0: [111 110 120 188 197 198 127 116 118  95 107 125 147 193 114 107  91  81
 105 116  94 105 223 188 179]
1: [107 107  64 100 103  94 102 118 160 255 163 105  90  92  99  99  97  91
 134 144 251 195  95 107 110]
2: [116 132 188 159 163 103 107 122 123 128 143 133 154 132 105 107 100 114
 114 126 169 153 104 115 108]
3: [182 163 222 126 122 102  98 115 114  91 103 130 122 124 118 161 200 162
 122 117  94 115  99 108 120]
4: [180 178 238 130 119  88  99 112 117  90 102 108  91  91 160 182 245 141
 197 159 202 161 103 109 121]
5: [126 130 119 114 107 117 155 150 118 100 110 155 188 150 113 127 136  93
 108 122 168 153 142 138 127]
6: [106 110  80 109  97  92 115 147 155 181 178 130 104  97 103 114  99 213
 153 128  84 105 103 107 108]
7: [106 112  68  98  99 124 177 163 119 212 140 122 129 124 102 105  99 123
 106 124  97 102 176 172 156]
8: [108 109  87 156 169 226 163 117 116  97 105 114 102 127 148 117 107  95
 105 122 186 165 122 125 116]
9: [122 112  71  98  97  98 102 126 158 125 125 138 166 185 103 118  95 174
 127 124  92 113 126 134 140]
10: [113 114  69  97  98  99 117 144 138  92 110 154 199 178 105 113  91 118
 103 119  99 103  94 111 118]
11: [116 122 169 170 175 113 100 115 133 108 128 159 184 133 105 106  97 198
 150 128 114 123  99 113 113]
12: [116 119  77 128 141 207 173 129 118  92 107 152 219 208 105 107  96  87
  99 119 109 118 207 179 163]
13: [109 114  71  99 101  97 108 131 142 165 179 126 112  95 104 109  96  91
 104 125 198 176 119 118 115]
14: [108 108  75 105  95 142 195 170 123  93 101 118  81  95 168 188 231  89
 108 114  85 110 101 105 116]
15: [103 109  70 111 100 149 211 157 115 101 113 159 221 165  98 101 104  86
 106 119  86  97  94 109 106]
16: [115 116  79 101  92 102  99 123 174 122 145 148 144 113  95 122  87  81
 105 123 113 125 202 162 147]
17: [111 114  73  99 100 168 215 152 116 212 195 118  97  94 103 113  88  91
 102 121  97 117 229 185 158]
18: [116 118 110 138 138 196 178 129 121 225 194 119  96  95  96 115  83 128
 117 120  88 110 130 122 140]
19: [111 116  84 145 159 233 169 118 119  91 102 116  86  94 177 183 232  87
 112 123 196 175 122 122 113]
20: [114 112  75 103 100 130 182 156 117  87 108 112 101 118 169 122 110  92
 103 119  88 105 104 110 121]
21: [119 105  77 102  94 105 127 156 134 215 194 121  96  93  99 118  91  93
 105 122 132 133 187 170 171]
22: [109 116  89 151 163 182 136 126 118 138 138 144 194 176  99 103  90 113
 141 132 174 151 122 121 115]
23: [209 185 209 116 105  98  92 112 122  92 108 178 215 171  93 121  92 107
 149 136 241 197  99 108 119]
24: [153 156 233 153 154 106 100 113 120  91 103 127 134 131 149 118 106  98
 120 130 234 187 106 114 116]
25: [119 105  76 108 106 171 210 156 119 102 121 167 193 146  92 116  85 106
 108 115  88 113 108 108 124]
26: [109 118 158 179 188 155 133 116 116  95 107 151 204 178 106 106  95 100
 128 133 205 166  95 107 116]
27: [120 109  79 106 100 145 194 157 118  92  97 111  88  94 152 195 237 173
 226 166 154 143 112 109 121]
28: [136 136 121 134 148 200 151 114 117  89 106 135 187 199 116 112  96  93
 119 132 134 130 193 169 160]
29: [114 105  74 104  99  95 100 109 161 191 196 127 103  94 103 107  93  96
 103 120  95 107  96 112 116]
30: [109 115  70 104 104 173 218 150 117  93 104 110 117 144 144 111 101  92
 104 125 154 141 153 141 125]

[121 115 201 199 210 138  98 110 116  93 102 121  89 107 176 132 118 206
 142 128  95 111  89 110 116] 11
[113 110 104 130 130 136 165 146 118 140 125 117  88  93 137 165 204 119
 112 124 135 129  92 107 119] 14
[131 121 122 112 105  96 104 130 133 150 160 129 123 124  98 111  96 104
 106 116 109 121 105 116 119] 29
[123 121 130 120 104 102 119 148 132 134 121 139 154 184  98 119  83  88
 109 117  83 109 230 186 184] 16
[124 121 122 112 106 113 147 149 120 160 161 140 131 107 101 111  97 184
 145 130  92 112 129 133 135] 6
[215 183 177 111 104  99  98 111 111  92 106 108  91  95 198 157 195 139
 206 166 188 153 100 106 120] 4
[119 111 105 132 129 145 170 145 118  93  98 122 121 129 138 171 198 149
 192 153 145 139 129 122 126] 27
[116 120 108 127 123 124 157 151 118 100 109 155 188 151 124 118 117 121
 111 117 127 128 140 137 124] 5
[137 136 110 104  98  99 101 120 157 115 135 146 159 142  97 116  90 111
 134 135 123 127 172 149 137] 16
[111 114  84 120 129 124 113 126 133 145 159 121 106  94 119 130 134 128
 121 127 171 158 114 115 116] 13
[192 176 220 128 113  94 102 111 122 255 176 123  86  94  87 120  83  96
 103 119  83 105 212 180 191] 21
[120 118  75 127 140 238 188 126 117 152 167 130 123  99  98 111  94 111
 100 119  94 107  94 110 118] 18
[186 174 131 107  96  91 101 115 131  94 108 154 221 211 107 101  95 102
 102 116  94 103  87 109 111] 10
[114 104  75 105 100 135 187 160 121  89 105 119  88  93 151 187 247 127
 101 118  90 105  90 108 120] 14
[119 106  68  98  96  97 101 136 144 255 177 119  86  92 102 105  95  88
 102 112  95 120 215 185 171] 21
[132 129 149 164 181 168 119 112 112  90 106 109  89  96 163 172 207 194
 148 131  97 110 135 130 134] 3
[114 110  70 104  98  96 113 146 138  96 104 113  87  95 154 173 229 168
 123 119  94 106  90 109 115] 14
[116 115  74 101  98  99 102 120 171  99 117 162 193 134 106 112  96  87
  97 120  96 114 231 187 167] 16
[190 182 204 120 110  87 104 110 113  94 104 108  89  91 204 151 201  89
 104 121  93 102  87 108 105] 3
[106 119 157 176 183 140 137 121 116  96 106 149 190 153 110 128 135 134
 146 140 205 166  96 106 116] 26
[108 114 148 200 214 167 117 119 124 126 148 146 142 112 101 110  99  91
 104 118 101 113 216 181 152] 0
[181 168 153 110  99  98 108 126 122  95 104 115  88  96 197 161 188 210
 161 131  94 112  99 109 115] 3
[112 115  76 100  94 109 124 133 158 159 147 138 130 107  97 117  91  86
 103 123 109 119 204 171 153] 16
[201 189 168 114 109  95 101 108 117 146 156 144 144 114  95 113  92  90
 108 121 115 120 202 169 145] 16
[155 171 249 133 130  93 102 108 115  94 101 115  88  90 156 190 238 112
 147 150 246 194  98 106 108] 4
[221 200 152 105  99  93 100 113 115  96  98 108  98 109 180 127 120 142
 113 119  88 104 100 103 118] 3
[107 117  70 101  95 105 137 157 132 200 173 128 128 127  96 112  90 199
 229 164 138 125  93 108 116] 6
[165 156 255 135 131 103  99 115 115  88 102 117  82  96 126 180 242 163
 123 117  96 114 100 110 121] 3
[116 121 200 198 205 127 108 109 117  89 102 109  93  86 154 177 254 164
 203 170 174 144  91 112 108] 4
[141 157 199 125 124 101 123 123 116  94 102 112  88  91 165 183 228 104
 135 142 214 177 120 119 114] 4
[127 128 116 108 106  98 116 141 126  94 112 154 197 176 105 110  91 112
 104 120 131 122  97 113 118] 10
[117 105  76 101  95 104 123 152 134 215 196 120  96  92  98 116  91  96
 111 126 133 131 181 168 169] 21
[117 111  73 102  97  98  95 115 169  89 101 113  91  99 190 144 132  93
 102 117  92 110  99 104 126] 20
[206 185 183 113  99  97 103 115 116  95 105 115  87  96 195 162 195 196
 147 127  91 111  99 110 116] 3
[107 110  70 108  99 118 133 127 155 110 130 145 138 115 121 108 100 141
 153 143 205 162  91 108 113] 13
[114 107  74 105  95 102 123 147 133 123 132 124  88  96 164 153 153 137
 115 122 138 133  96 112 117] 20
[ 97 117  71 102  95  98 139 156 130  96 107 115  88  92 168 185 241 107
 104 119  94 107  92 107 109] 14
[134 136 112 136 145 194 152 116 117  92 103 114  88  94 185 170 218  91
 108 122 169 156 113 119 115] 19
[110 110  77 107  99 114 139 146 138 125 122 120  92  96 167 144 151 124
 109 119  88 108 133 132 129] 20
[214 199 154 109  96  89 101 113 120  93 107 150 219 218 111  99  96 104
 102 117  94 100  85 110 113] 10
[104 104  79 105  95  98 112 146 152  89 101 122  79  94 154 195 241 213
 229 162 127 131  99 107 113] 27
[125 140 247 174 179 114 102 115 117  93 108 110  90  98 203 143 156  85
 119 132 243 193 108 114 113] 24
[197 185 205 115 114  93  98 115 114  94 106 110  99 116 168 115 117 217
 147 130  95 106  90 115 110] 3
[115 116  77 118 111 219 206 136 123 222 193 122  94  96  93 119  78 145
 124 118  86 110 106 101 126] 18
[106 116 169 202 218 144 112 117 120  92  97 113  89  92 128 170 242 137
 112 126  89 105  90 107 117] 3
[114 108  72 102  99  96 106 120 152 164 173 139 137 118 101 108  92 102
 102 120  97 106  94 112 116] 29
[112 121 188 196 210 133 109 115 117  92  99 112  90  92 141 171 240 164
 125 128  91 104  91 108 117] 3
[111 109  74 104  96  97 109 137 154  89 102 128 160 200 116 106 101  78
 101 119  91 106 230 191 168] 16
[124 140 239 174 179 105 104 112 115 171 169 122 122  97 103 106  98  88
 106 126 170 150 138 139 127] 2
[169 168 247 131 132  99  95 116 118  92 103 107  88 104 199 129 136  95
 103 113  93 115  91 103 116] 3
[156 153 208 139 145 134 107 117 119  92 100 111  88 102 192 146 158  96
 102 115  99 119 120 118 125] 3
[107 113 137 194 216 165 117 111 112  96 110 112  94 115 170 113 109 246
 204 150 109 115  87 107 114] 11
